In the data rows, the value 128 means zero.
Each row has a hidden score. How much does it go up from the first row of each pair to the second? 10 means little or no change, 20 a big rise and 0 a big fall.
array([222,  51, 250, 123, 122,  90, 200, 138, 118])
array([186,  95, 176, 127, 138,  54, 170,  91, 156]) 6
array([ 88, 102,  96, 158,  85, 155, 127, 111, 183])
array([138, 120, 123, 129, 111, 132, 128, 135, 117]) 10
array([ 86, 113,  91, 161,  88, 151, 130,  93, 185])
array([109, 176, 113, 108, 161, 153, 128, 110,  88]) 10
array([ 72, 148, 129,  86, 211, 204, 127, 135, 144])
array([215,  51, 238, 128, 134,  76, 191, 121, 141]) 18
array([123, 191, 173,  51, 111, 166, 128, 224, 118])
array([ 33, 143,  96,  76, 172, 159, 164,  86, 157]) 15
array([138, 121, 122, 129, 114, 131, 128, 134, 118])
array([138, 120, 124, 127, 112, 130, 126, 134, 117]) 10
array([137, 122, 123, 128, 111, 131, 128, 134, 118])
array([138, 120, 123, 127, 112, 131, 127, 134, 118]) 10
array([ 82, 128, 197,  89, 142, 145, 226, 186, 115])
array([118, 175, 113, 110, 153, 147, 127, 111,  85]) 0
array([199,  77, 208, 130, 142,  55, 179, 100, 154])
array([116, 114,  85, 182, 143, 129, 128,  67, 174]) 3
array([ 87, 113,  88, 163,  88, 153, 129, 100, 181])
array([133, 102, 124, 134, 107, 136, 128, 138, 134]) 10
array([138, 122, 122, 127, 113, 132, 126, 134, 118])
array([107, 122, 165, 129, 165,  94,  96, 145,  82]) 6
array([139, 121, 122, 128, 113, 132, 127, 134, 116])
array([135, 154, 119, 119, 124, 131, 127, 122,  92]) 10
array([ 99, 121, 147, 128, 158,  92,  86, 157,  70])
array([130,  94, 124, 136, 104, 137, 128, 139, 144]) 16
array([148, 121, 108, 128, 104, 121, 138, 122, 130])
array([ 99, 108, 134, 151, 165, 127,  71, 190, 102]) 1
array([146, 121, 109, 129, 103, 124, 136, 126, 126])
array([135, 128, 132, 127, 120, 130, 124, 134, 109]) 8
array([ 92, 131, 160, 161, 141,  70, 170, 104, 188])
array([ 72, 170, 131, 129,  43, 161,  32, 174, 168]) 0
array([112, 115,  85, 181, 138, 129, 126,  68, 175])
array([139, 121, 122, 128, 112, 130, 129, 135, 117]) 10
array([ 88, 115,  88, 163,  91, 151, 127,  96, 179])
array([120, 175, 113, 111, 148, 145, 127, 113,  84]) 10
array([139, 121, 124, 127, 110, 132, 127, 134, 117])
array([116, 145, 158, 200, 255, 120,  62,  82, 151]) 1
array([192,  87, 189, 126, 138,  51, 175,  93, 158])
array([109, 119,  84, 179, 129, 131, 127,  69, 175]) 4
array([ 97, 106, 123, 154, 114, 135, 111, 154, 147])
array([139, 122, 122, 128, 113, 131, 128, 135, 117]) 12
array([172, 112, 140, 129, 126,  68, 160,  92, 152])
array([137, 120, 123, 128, 111, 131, 127, 133, 117]) 6
array([146, 121, 109, 127, 104, 125, 135, 126, 128])
array([ 87, 113,  89, 163,  88, 152, 127,  99, 182]) 9
array([145, 120, 109, 128, 104, 124, 136, 126, 126])
array([142, 218, 122, 181, 229,  67,  85, 131,  99]) 3
array([137, 121, 122, 129, 111, 131, 127, 133, 118])
array([149, 152, 147,  46,  98, 165,  96, 164, 187]) 6
array([140, 120, 123, 128, 112, 132, 127, 134, 118])
array([137, 121, 121, 127, 112, 130, 126, 134, 118]) 10
array([138, 121, 122, 128, 112, 133, 127, 135, 117])
array([107, 176, 149,  97, 224, 154, 110,  94, 129]) 8
array([105, 118, 106, 176, 133, 104, 137,  55, 192])
array([139, 120, 123, 128, 111, 131, 127, 135, 117]) 9
array([124, 121, 157, 127, 142, 118, 113, 139, 102])
array([138, 122, 123, 128, 111, 130, 128, 133, 116]) 12
array([138, 121, 122, 129, 112, 131, 126, 133, 118])
array([139, 122, 123, 129, 112, 131, 126, 134, 118]) 10
array([197,  79, 203, 128, 139,  55, 178,  99, 156])
array([138, 121, 122, 129, 112, 129, 126, 134, 118]) 3
array([136, 196, 111, 181, 216,  78,  92, 129, 109])
array([ 37, 150, 105,  79, 168, 144, 170,  68, 173]) 20
array([ 92, 166, 116, 101, 189, 172, 126, 110, 103])
array([ 74, 151, 125,  89, 212, 199, 127, 126, 137]) 10
array([107, 118,  84, 178, 126, 131, 126,  71, 174])
array([104, 105, 166, 133, 162,  94,  94, 157,  90]) 6
array([112, 127, 166, 127, 164,  96,  98, 139,  82])
array([138, 120, 122, 128, 112, 131, 128, 133, 117]) 14
array([ 89,  98,  98, 156,  85, 155, 127, 113, 184])
array([138, 121, 124, 128, 112, 132, 127, 134, 118]) 10
array([219,  42, 246, 128, 129,  88, 196, 133, 129])
array([137, 122, 123, 129, 111, 131, 127, 134, 118]) 1
array([ 73, 145, 190, 127, 123, 139,   2, 159, 156])
array([161, 184, 109, 214, 116, 117, 137,  66, 153]) 20
array([ 87, 114,  90, 162,  86, 151, 128,  99, 181])
array([166, 116, 126, 128, 118,  79, 156,  98, 149]) 14
array([138, 120, 123, 129, 112, 131, 128, 133, 118])
array([125, 189, 175,  49, 110, 165, 127, 226, 119]) 10
array([118, 111,  85, 184, 146, 127, 128,  67, 176])
array([138, 120, 123, 128, 112, 130, 127, 133, 117]) 10
array([138, 121, 122, 129, 112, 129, 127, 134, 118])
array([138, 121, 122, 128, 111, 131, 126, 135, 117]) 10
array([118, 123, 165, 129, 155, 104, 105, 138,  93])
array([151, 176, 100, 168, 147, 186,  47, 113, 138]) 2
array([139, 120, 122, 128, 112, 130, 128, 135, 117])
array([137, 121, 122, 129, 111, 130, 126, 135, 118]) 10
array([105,  80, 114, 146,  92, 151, 128, 131, 177])
array([136, 151, 118, 120, 124, 132, 127, 124,  94]) 10
array([109, 134, 139,  26, 156,  69,  56, 170, 145])
array([198,  80, 205, 128, 141,  54, 178,  99, 154]) 20
array([104, 151, 110, 163, 128, 116, 104, 151, 128])
array([153, 161,  96, 119, 110,  95, 149, 101, 106]) 16
array([152, 121, 107, 128, 105, 107, 143, 114, 134])
array([100, 138, 114, 160, 122, 122, 107, 153, 134]) 5
array([190,  88, 188, 129, 140,  52, 174,  92, 158])
array([126,  86, 121, 137, 102, 141, 126, 139, 155]) 4
array([142, 203, 111,  86, 221, 154,  92,  96, 176])
array([149, 177, 102, 166, 146, 188,  47, 110, 140]) 4
array([109, 132,  78, 177, 125, 136, 120,  91, 158])
array([104, 205, 149,  61, 134, 184, 127, 198, 127]) 11
array([143, 121, 114, 129, 107, 128, 133, 129, 123])
array([ 78, 154, 105,  97, 188, 183, 132, 117, 110]) 10
array([ 92, 171, 140,  52, 131, 175, 149, 208,  84])
array([160, 134, 125,  33, 188,  74,  27, 128, 111]) 0
array([127,  85, 122, 138, 103, 141, 127, 138, 155])
array([ 32, 127,  87,  80, 182, 189, 152, 120, 134]) 13
array([144, 120, 111, 129, 104, 127, 135, 128, 124])
array([137, 120, 123, 127, 112, 132, 127, 134, 118]) 9
array([141, 121, 118, 128, 107, 132, 131, 131, 120])
array([203,  90, 224, 121, 105,  93, 225, 156,  57]) 20
array([135, 122, 131, 127, 119, 131, 123, 135, 113])
array([224, 184, 163, 231, 106,  72, 142, 108, 123]) 13
array([193,  87, 192, 128, 140,  52, 173,  95, 157])
array([138, 121, 123, 129, 111, 131, 127, 134, 119]) 4
array([138, 120, 123, 127, 112, 131, 126, 135, 118])
array([ 85, 111,  90, 160,  87, 152, 127, 102, 182]) 10
array([109,  90, 162, 139, 145, 112, 104, 161, 120])
array([136, 182,  99, 111, 119,  82, 160,  74, 103]) 17
array([ 89, 191, 140,  69, 163, 198, 128, 176, 139])
array([197,  76, 204, 127, 140,  54, 178,  99, 156]) 17
array([137, 111, 123, 130, 108, 133, 128, 134, 125])
array([125, 171, 114, 115, 140, 140, 127, 115,  85]) 10
array([138, 122, 122, 129, 112, 130, 129, 134, 118])
array([151, 120, 107, 128, 104, 113, 141, 117, 133]) 12
array([137, 116, 123, 130, 109, 133, 128, 135, 121])
array([116, 136, 113, 149,  89, 203,  37, 150, 183]) 0
array([205,  67, 222, 128, 140,  62, 182, 109, 151])
array([137, 122, 123, 129, 110, 131, 127, 134, 118]) 3
array([138, 121, 122, 129, 111, 131, 127, 135, 117])
array([105, 123, 161, 127, 165,  92,  93, 147,  79]) 6
array([ 91, 123,  84, 167,  98, 145, 127,  85, 177])
array([138, 120, 124, 128, 113, 132, 127, 135, 117]) 10
array([139, 121, 124, 128, 112, 132, 129, 135, 118])
array([137, 121, 123, 128, 110, 132, 127, 133, 117]) 10
array([ 87, 122, 110, 128, 125, 110,  73, 183,  63])
array([138, 121, 122, 128, 112, 132, 127, 134, 117]) 17
array([144, 121, 112, 128, 105, 127, 134, 127, 126])
array([ 97, 123, 145, 128, 157,  93,  86, 160,  69]) 4
array([118, 124, 164, 128, 155, 107, 106, 140,  96])
array([139, 120, 123, 127, 111, 131, 127, 134, 117]) 13
array([139, 120, 123, 127, 112, 131, 127, 134, 117])
array([107, 134, 146, 156, 172,  95,  86, 182, 101]) 5
array([138, 119, 124, 127, 110, 132, 128, 133, 118])
array([136, 121, 123, 127, 110, 131, 127, 134, 117]) 10
array([254, 186, 123,  52, 190,  54,  30, 143, 131])
array([ 96, 168, 116, 101, 184, 169, 127, 110, 101]) 20
array([138, 121, 122, 128, 113, 132, 128, 135, 117])
array([120, 176, 145, 113, 178, 131, 114, 104,  87]) 8
array([140, 123, 123, 128, 111, 132, 127, 133, 118])
array([105, 174, 114, 107, 170, 160, 128, 109,  90]) 10
array([ 83, 125,  94, 129, 106, 123,  69, 192,  63])
array([125, 171, 114, 116, 138, 139, 127, 115,  84]) 18
array([206,  81, 217, 125, 135,  56, 182,  99, 143])
array([138, 121, 122, 127, 112, 132, 126, 134, 118]) 3
array([148, 121, 107, 128, 103, 120, 139, 122, 128])
array([130, 121, 145, 127, 130, 126, 118, 137, 108]) 7
array([ 80, 155, 121,  95, 206, 189, 126, 119, 121])
array([109, 122, 166, 127, 163,  94,  98, 144,  84]) 6
array([139, 120, 122, 129, 113, 131, 128, 134, 118])
array([ 86, 114,  88, 163,  88, 151, 127,  96, 181]) 10
array([139, 120, 122, 129, 111, 132, 127, 133, 117])
array([140, 121, 118, 128, 110, 131, 130, 133, 120]) 10
array([138, 122, 123, 129, 112, 130, 126, 134, 118])
array([124,  85, 122, 139, 102, 142, 128, 139, 156]) 10
array([116, 203, 159,  56, 117, 175, 128, 213, 121])
array([163, 118, 118, 128, 113,  88, 151, 102, 144]) 13
array([ 81, 122,  93, 138,  64, 186,  47, 193, 133])
array([ 72, 149, 129,  84, 211, 203, 129, 136, 144]) 20
array([138, 120, 124, 129, 111, 132, 126, 135, 118])
array([ 96, 116, 102, 219, 155, 137,  97, 100, 155]) 6
array([130, 115,  84, 199, 161, 139, 126,  58, 181])
array([138, 120, 123, 128, 112, 130, 126, 134, 117]) 10
array([138, 122, 122, 128, 112, 132, 128, 134, 118])
array([138, 122, 122, 129, 112, 131, 128, 134, 118]) 10
array([ 88, 114,  89, 161,  89, 152, 127,  99, 183])
array([ 78, 132,  75, 127,  69, 147,  58, 203,  80]) 1
array([137, 121, 123, 128, 111, 130, 127, 134, 116])
array([168, 212, 152,  57, 116, 117, 218, 197, 164]) 20
array([142, 121, 113, 128, 105, 128, 134, 130, 124])
array([ 87, 108,  93, 159,  85, 155, 127, 105, 183]) 9
array([ 74, 116, 191,  16, 144, 187, 127, 172, 125])
array([138, 122, 122, 129, 112, 132, 127, 134, 118]) 10
array([140, 135, 122, 126, 116, 131, 127, 131, 105])
array([138, 120, 123, 128, 110, 131, 128, 133, 117]) 10
array([138, 120, 124, 128, 111, 130, 128, 134, 118])
array([138, 121, 123, 128, 113, 131, 128, 133, 118]) 10
array([137,  79, 151, 142, 132,  85, 159,  92, 199])
array([132, 170,  77, 102, 175, 117,  77, 136, 105]) 0
array([ 80, 178, 137,  73, 178, 202, 127, 164, 144])
array([138, 120, 122, 129, 112, 131, 127, 135, 118]) 10
array([ 62, 217, 140, 130, 123,  75, 255, 163,  57])
array([138, 120, 123, 128, 112, 132, 126, 134, 118]) 0
array([138, 147, 120, 121, 118, 131, 126, 127,  97])
array([117, 122, 166, 130, 158, 102, 102, 140,  91]) 7
array([139, 120, 123, 128, 113, 132, 128, 134, 118])
array([222,  45, 243, 127, 113, 113, 211, 145, 100]) 20
array([157, 119, 111, 128, 107,  99, 148, 109, 140])
array([114, 205, 158,  57, 117, 173, 127, 211, 121]) 7
array([138, 121, 123, 127, 111, 132, 127, 133, 117])
array([ 89, 112, 133, 131, 145, 101,  81, 176,  69]) 4
array([ 91, 165, 116,  99, 190, 174, 127, 110, 107])
array([167,  70, 186, 136, 144,  68, 171,  97, 183]) 16
array([ 74, 163, 133,  78, 196, 205, 127, 152, 148])
array([124, 246, 125,  54, 111, 128, 197,  96, 193]) 19
array([103, 122,  84, 175, 119, 134, 127,  75, 174])
array([205,  65, 221, 128, 140,  61, 181, 108, 151]) 17
array([119, 123, 165, 128, 154, 105, 105, 138,  96])
array([129, 118,  83, 200, 159, 141, 127,  58, 178]) 13
array([ 89, 100,  96, 156,  85, 155, 128, 111, 182])
array([138, 120, 123, 128, 112, 130, 127, 133, 117]) 10
array([139, 122, 123, 128, 111, 131, 128, 135, 118])
array([138, 120, 123, 129, 112, 132, 127, 135, 118]) 10
array([139, 121, 123, 128, 112, 132, 127, 135, 118])
array([137, 121, 123, 128, 112, 132, 128, 135, 117]) 10
array([139, 122, 123, 128, 111, 130, 127, 134, 117])
array([180, 120, 217, 113, 114,  74, 191,  99, 121]) 18
array([156, 119, 111, 128, 106,  99, 147, 109, 140])
array([ 70, 141, 172, 117,  82, 139,  22, 170, 181]) 0
array([139, 121, 122, 128, 110, 132, 127, 134, 118])
array([138, 120, 122, 128, 112, 130, 127, 134, 118]) 10
array([108, 123, 165, 128, 164,  94,  97, 143,  84])
array([138, 121, 122, 129, 111, 132, 126, 133, 118]) 14
array([124, 189, 172,  51, 109, 166, 127, 224, 118])
array([140, 178,  88,  97, 203, 133,  81, 116, 135]) 4
array([138, 122, 123, 130, 111, 132, 126, 134, 116])
array([ 72, 150, 128,  85, 211, 204, 127, 133, 143]) 10
array([139, 121, 123, 129, 112, 131, 127, 134, 117])
array([106, 122, 164, 127, 164,  93,  95, 146,  80]) 6
array([138, 121, 123, 129, 112, 131, 128, 135, 117])
array([139, 120, 123, 129, 112, 132, 126, 134, 117]) 10
array([139, 145, 180,  68, 162, 123, 226, 209, 156])
array([135, 120, 131, 128, 118, 130, 124, 136, 115]) 0
array([ 75, 170, 135,  76, 186, 204, 127, 158, 147])
array([141, 122, 119, 129, 108, 132, 130, 132, 121]) 10
array([ 88, 123, 150, 159, 134,  75, 164,  85, 201])
array([101,  83, 109, 150,  91, 153, 127, 126, 180]) 5
array([137, 120, 123, 128, 111, 132, 128, 134, 117])
array([139, 120, 123, 129, 111, 132, 128, 134, 117]) 10
array([139, 120, 122, 127, 112, 130, 127, 133, 119])
array([137, 120, 122, 128, 111, 133, 127, 135, 117]) 10
array([168, 113, 134, 129, 121,  72, 158,  95, 152])
array([ 86, 122, 104, 129, 118, 116,  73, 186,  63]) 0
array([163, 118, 121, 129, 114,  85, 153, 102, 146])
array([138, 121, 122, 127, 111, 131, 127, 134, 117]) 7
array([107, 121,  84, 177, 126, 132, 127,  71, 173])
array([ 72, 152, 130,  82, 206, 206, 128, 141, 147]) 10
array([ 89, 120,  86, 167,  94, 147, 127,  88, 179])
array([139, 122, 123, 129, 112, 132, 128, 134, 118]) 10
array([138, 121, 123, 128, 111, 130, 128, 133, 117])
array([121, 176, 135, 114, 163, 137, 119, 108,  86]) 9
array([ 91, 128, 209,  91, 118, 148, 215, 170, 133])
array([117, 112,  85, 183, 145, 128, 128,  65, 176]) 0
array([119, 167, 157, 116, 181, 106, 103, 108,  82])
array([139, 133, 121, 125, 115, 131, 128, 129, 107]) 13
array([ 85,  87, 133, 141, 149, 123,  75, 196,  89])
array([218,  45, 244, 129, 132,  85, 195, 129, 134]) 20
array([193,  87, 191, 127, 141,  53, 175,  95, 156])
array([201,  73, 213, 127, 140,  57, 179, 103, 153]) 11
array([135, 120, 130, 127, 116, 131, 124, 135, 114])
array([ 79, 129,  81, 128,  86, 136,  64, 201,  71]) 2
array([ 88, 116,  88, 163,  89, 150, 127,  95, 180])
array([106, 142, 154, 174, 162,  39, 161,  95, 176]) 14
array([177, 103, 157, 130, 132,  59, 165,  90, 155])
array([ 35, 142,  97,  79, 172, 154, 166,  78, 161]) 10
array([146, 234, 153,  59, 116, 165, 108, 163, 169])
array([151, 187, 101, 170, 157, 179,  50, 109, 127]) 2
array([217,  59, 235, 126, 109, 109, 217, 148,  81])
array([207, 210,  91,  67, 163, 116,  38, 132, 173]) 0
array([138, 121, 123, 128, 112, 132, 127, 135, 118])
array([150, 128, 106, 127, 104, 117, 139, 122, 124]) 12
array([101, 186,  98, 103, 130,  96, 167,  61, 115])
array([ 88, 192, 141,  69, 159, 197, 126, 177, 139]) 5
array([129, 110,  84, 198, 162, 136, 128,  58, 181])
array([138, 120, 123, 128, 111, 131, 127, 135, 117]) 10
array([139, 121, 123, 129, 111, 131, 128, 133, 117])
array([138, 120, 122, 128, 112, 131, 126, 133, 119]) 10
array([133,  97, 124, 134, 105, 136, 129, 139, 140])
array([117, 183, 151, 128, 127,  64, 250, 122,  48]) 20
array([139, 123, 121, 127, 112, 131, 127, 134, 118])
array([111, 133,  68, 214, 137, 161, 112,  90, 161]) 8
array([138, 120, 123, 128, 112, 131, 128, 134, 119])
array([121, 179, 154, 111, 197, 109, 101,  99,  87]) 6
array([138, 121, 123, 130, 113, 131, 127, 134, 115])
array([132, 160, 116, 118, 127, 132, 127, 120,  89]) 10
array([132,  93, 124, 137, 106, 137, 127, 140, 144])
array([139, 120, 124, 129, 111, 130, 127, 134, 118]) 10
array([129, 109,  87, 196, 163, 135, 128,  58, 181])
array([138, 121, 123, 128, 111, 131, 127, 134, 118]) 10
array([135, 107, 123, 132, 107, 133, 127, 136, 131])
array([189,  90, 185, 129, 138,  53, 173,  93, 157]) 16
array([110, 120,  67, 209, 161, 160, 111,  82, 167])
array([ 91,  97,  99, 155,  85, 155, 127, 114, 184]) 12
array([ 95, 142, 161, 166, 149,  55, 174, 124, 169])
array([139, 122, 124, 128, 111, 132, 127, 133, 118]) 4
array([ 75, 134,  74, 129,  61, 151,  57, 204,  85])
array([195,  83, 198, 127, 140,  53, 175,  96, 155]) 20
array([123,  83, 122, 140, 100, 142, 127, 139, 160])
array([124, 176, 154, 128, 126,  65, 247, 118,  48]) 20
array([218,  45, 244, 128, 132,  84, 195, 128, 135])
array([123, 181,  84, 111, 123, 135, 140, 108,  84]) 3
array([138, 122, 123, 128, 111, 133, 127, 134, 118])
array([ 90, 121, 120, 128, 136, 104,  77, 176,  62]) 3
array([122,  80, 150, 146, 130,  90, 159,  90, 207])
array([131, 114,  85, 199, 162, 138, 125,  58, 181]) 6
array([137, 121, 122, 129, 111, 131, 127, 135, 118])
array([138, 120, 124, 127, 112, 132, 126, 134, 117]) 10
array([138, 121, 123, 128, 112, 131, 127, 135, 117])
array([139, 120, 123, 129, 112, 131, 127, 134, 117]) 10
array([138, 122, 122, 129, 112, 133, 126, 133, 118])
array([114, 123, 166, 128, 160, 100, 102, 141,  91]) 7
array([126,  85, 123, 137, 101, 141, 127, 140, 153])
array([ 97,  87, 108, 151,  87, 154, 126, 124, 181]) 10
array([113, 119,  79, 180, 138, 134, 122,  78, 166])
array([138, 121, 122, 128, 112, 130, 128, 135, 118]) 11
array([ 85, 113, 126, 217, 195, 125,  91,  91, 161])
array([124,  85, 124, 138, 101, 141, 127, 138, 154]) 15
array([221,  54, 248, 123, 108, 105, 212, 153,  86])
array([138, 121, 122, 127, 111, 132, 128, 134, 118]) 0
array([138, 122, 123, 128, 111, 130, 128, 136, 118])
array([119,  80, 120, 141,  98, 143, 127, 138, 163]) 10
array([157, 120, 112, 128, 107,  99, 148, 109, 141])
array([ 83, 156, 124,  96, 206, 185, 126, 115, 122]) 7
array([138, 120, 122, 128, 111, 130, 128, 135, 117])
array([108, 123, 163, 128, 164,  93,  95, 146,  80]) 6
array([114, 122, 166, 128, 159,  97, 102, 140,  90])
array([137, 121, 123, 127, 112, 132, 127, 134, 115]) 13
array([137, 121, 123, 129, 112, 132, 128, 134, 119])
array([138, 120, 123, 128, 113, 131, 128, 133, 117]) 10
array([138, 121, 122, 128, 112, 131, 128, 134, 117])
array([ 93, 122, 136, 129, 150,  96,  82, 165,  65]) 4
array([106, 102, 188,  33, 104, 181, 114, 195, 167])
array([164, 161, 126, 117, 119,  63, 163,  78, 116]) 16
array([ 87, 113,  89, 161,  89, 152, 127,  97, 181])
array([176, 106, 147, 128, 129,  62, 161,  92, 154]) 14
array([132, 120, 140, 130, 127, 127, 119, 135, 110])
array([116, 125, 199,  36, 121, 169, 127, 231, 130]) 11
array([109,  79, 114, 146,  93, 150, 128, 132, 174])
array([138, 122, 123, 128, 110, 131, 128, 134, 117]) 10
array([136, 119, 129, 127, 116, 129, 124, 136, 115])
array([138, 120, 123, 128, 112, 131, 127, 134, 117]) 10
array([140, 181, 110, 111, 117,  74, 165,  68, 109])
array([ 79, 152, 122,  94, 207, 193, 127, 119, 126]) 5
array([ 35, 137,  96,  72, 169, 183, 156, 123, 133])
array([136, 126, 103, 199, 160, 118, 135,  51, 181]) 7
array([102, 135,  80, 171, 112, 139, 121,  96, 159])
array([126, 180, 130, 107, 124,  76, 174,  59, 121]) 17
array([ 72, 148, 127,  87, 213, 200, 126, 128, 138])
array([115, 169, 146, 116, 182,  95,  93, 115,  73]) 6
array([114, 123, 167, 129, 161, 101, 101, 140,  89])
array([ 94, 169, 116, 101, 185, 170, 127, 111, 102]) 13
array([137, 122, 123, 128, 110, 132, 127, 135, 117])
array([105, 164, 149, 202, 160,  84, 179, 144,  77]) 17
array([ 86, 187, 139,  70, 167, 199, 127, 172, 140])
array([141, 197, 116,  89, 223, 149,  93,  94, 167]) 6
array([105, 122,  83, 175, 122, 133, 127,  73, 175])
array([155, 137, 102, 125, 106, 103, 146, 111, 122]) 13
array([152,  70, 198, 144, 145,  83, 180, 114, 183])
array([107, 177, 133, 105, 189, 156, 119, 103,  97]) 2
array([109, 176, 114, 107, 165, 156, 127, 110,  90])
array([104, 206, 149,  62, 133, 183, 128, 196, 129]) 10
array([183, 124, 208, 113, 119,  64, 186,  91, 125])
array([139, 120, 123, 129, 112, 131, 126, 135, 119]) 2
array([129, 169, 115, 115, 135, 137, 127, 118,  84])
array([ 92, 124,  83, 170, 101, 142, 127,  83, 176]) 10
array([140, 121, 123, 129, 112, 130, 128, 132, 118])
array([167, 138, 119, 123, 117,  74, 158,  93, 129]) 14
array([138, 123, 121, 127, 112, 130, 128, 133, 115])
array([134, 156, 117, 120, 126, 132, 127, 123,  92]) 10
array([139, 120, 123, 128, 111, 131, 127, 136, 117])
array([ 89,  95, 145, 135, 152, 103,  81, 181,  79]) 4
array([ 91, 165, 117, 100, 190, 173, 127, 112, 106])
array([168, 113, 132, 128, 121,  75, 157,  96, 150]) 14
array([113, 176, 112, 108, 159, 151, 127, 110,  87])
array([138, 119, 124, 128, 111, 131, 128, 133, 118]) 10
array([ 88, 113,  89, 162,  87, 150, 127,  99, 180])
array([116, 123, 166, 128, 159, 103, 103, 139,  92]) 7
array([139, 120, 123, 128, 112, 131, 128, 133, 117])
array([ 88, 120,  86, 165,  92, 147, 127,  91, 179]) 10
array([ 82, 130, 198,  13, 170, 177, 137, 186,  98])
array([ 86, 116,  89, 166,  93, 143, 131,  81, 186]) 9
array([ 91, 122, 128, 129, 143, 100,  78, 173,  63])
array([167, 180,  93, 221,  92, 126, 128,  90, 149]) 17
array([139, 120, 123, 128, 112, 132, 127, 135, 117])
array([ 83, 101, 125, 133, 135, 116,  74, 190,  75]) 3
array([105, 209, 150,  64, 140, 184, 124, 186, 137])
array([138, 121, 122, 129, 112, 133, 127, 135, 118]) 10
array([103,  83, 110, 148,  89, 152, 127, 127, 180])
array([108, 123, 165, 129, 165,  94,  97, 145,  83]) 6
array([139, 121, 122, 128, 111, 131, 127, 134, 120])
array([155, 120, 110, 128, 107, 103, 147, 111, 139]) 13
array([128,  89, 123, 137, 103, 138, 127, 138, 149])
array([ 94, 121, 134, 130, 148,  97,  82, 167,  65]) 4
array([145, 179,  76,  92, 200, 139,  79, 118, 146])
array([137, 120, 124, 129, 111, 132, 126, 134, 118]) 16
array([108,  79, 114, 145,  94, 149, 127, 133, 174])
array([181, 102, 163, 129, 134,  56, 167,  91, 156]) 15
array([146, 122, 110, 129, 105, 125, 135, 127, 126])
array([154, 247, 133,  64, 138, 166, 101, 131, 184]) 6
array([140, 121, 124, 128, 111, 132, 129, 134, 118])
array([134, 178,  84, 113, 117, 114, 147, 101,  91]) 12
array([149, 120, 106, 129, 104, 115, 141, 120, 131])
array([ 79, 127,  84, 130,  93, 132,  66, 197,  67]) 0
array([139, 121, 122, 127, 113, 131, 127, 135, 117])
array([ 88, 128, 152, 161, 139,  71, 164,  91, 197]) 15
array([165, 116, 121, 129, 115,  83, 153, 101, 146])
array([103, 172, 114, 103, 174, 162, 126, 112,  94]) 6
array([138, 178, 132, 109, 122,  68, 172,  61, 119])
array([124,  83, 122, 139, 100, 143, 126, 138, 157]) 4
array([ 96, 123, 145, 128, 155,  93,  85, 160,  69])
array([ 81,  92, 108, 139, 116, 149,  65, 202,  94]) 7
array([215,  52, 238, 129, 137,  74, 189, 122, 141])
array([136, 120, 122, 129, 111, 130, 128, 133, 117]) 2
array([138, 121, 123, 127, 111, 132, 127, 134, 119])
array([ 99, 122, 149, 128, 157,  91,  88, 158,  69]) 5
array([154, 121, 109, 129, 106, 105, 146, 112, 137])
array([138, 121, 123, 129, 112, 131, 128, 134, 119]) 8
array([ 73, 172, 156, 127,  57, 155,  23, 164, 179])
array([162, 126, 120,  43, 129, 131,  76, 167, 182]) 17
array([ 97,  84, 105, 149,  90, 145, 137, 101, 198])
array([132, 130,  82, 204, 151, 143, 128,  59, 177]) 9
array([223,  40, 246, 128, 119, 108, 205, 144, 110])
array([139, 121, 123, 129, 113, 131, 128, 135, 118]) 0
array([138, 120, 122, 128, 111, 130, 128, 134, 117])
array([119,  78, 121, 143, 106, 119, 146, 100, 196]) 12
array([118, 112,  85, 184, 148, 127, 127,  65, 175])
array([152, 119, 107, 128, 104, 110, 144, 117, 136]) 12
array([212,  56, 234, 128, 137,  71, 189, 119, 142])
array([123, 142, 166, 184, 180,  24, 165, 118, 153]) 7
array([129, 121, 147, 128, 133, 122, 116, 137, 106])
array([138, 120, 123, 128, 112, 130, 127, 135, 118]) 11
array([132, 171,  95, 115, 122, 133, 137, 116,  86])
array([123, 121, 158, 128, 144, 115, 110, 137, 100]) 6
array([122,  87, 175, 146, 142,  82, 170,  99, 200])
array([153, 121, 107, 128, 105, 106, 146, 113, 138]) 7
array([138, 120, 121, 128, 112, 131, 126, 135, 117])
array([130, 111,  85, 198, 164, 135, 128,  58, 181]) 10
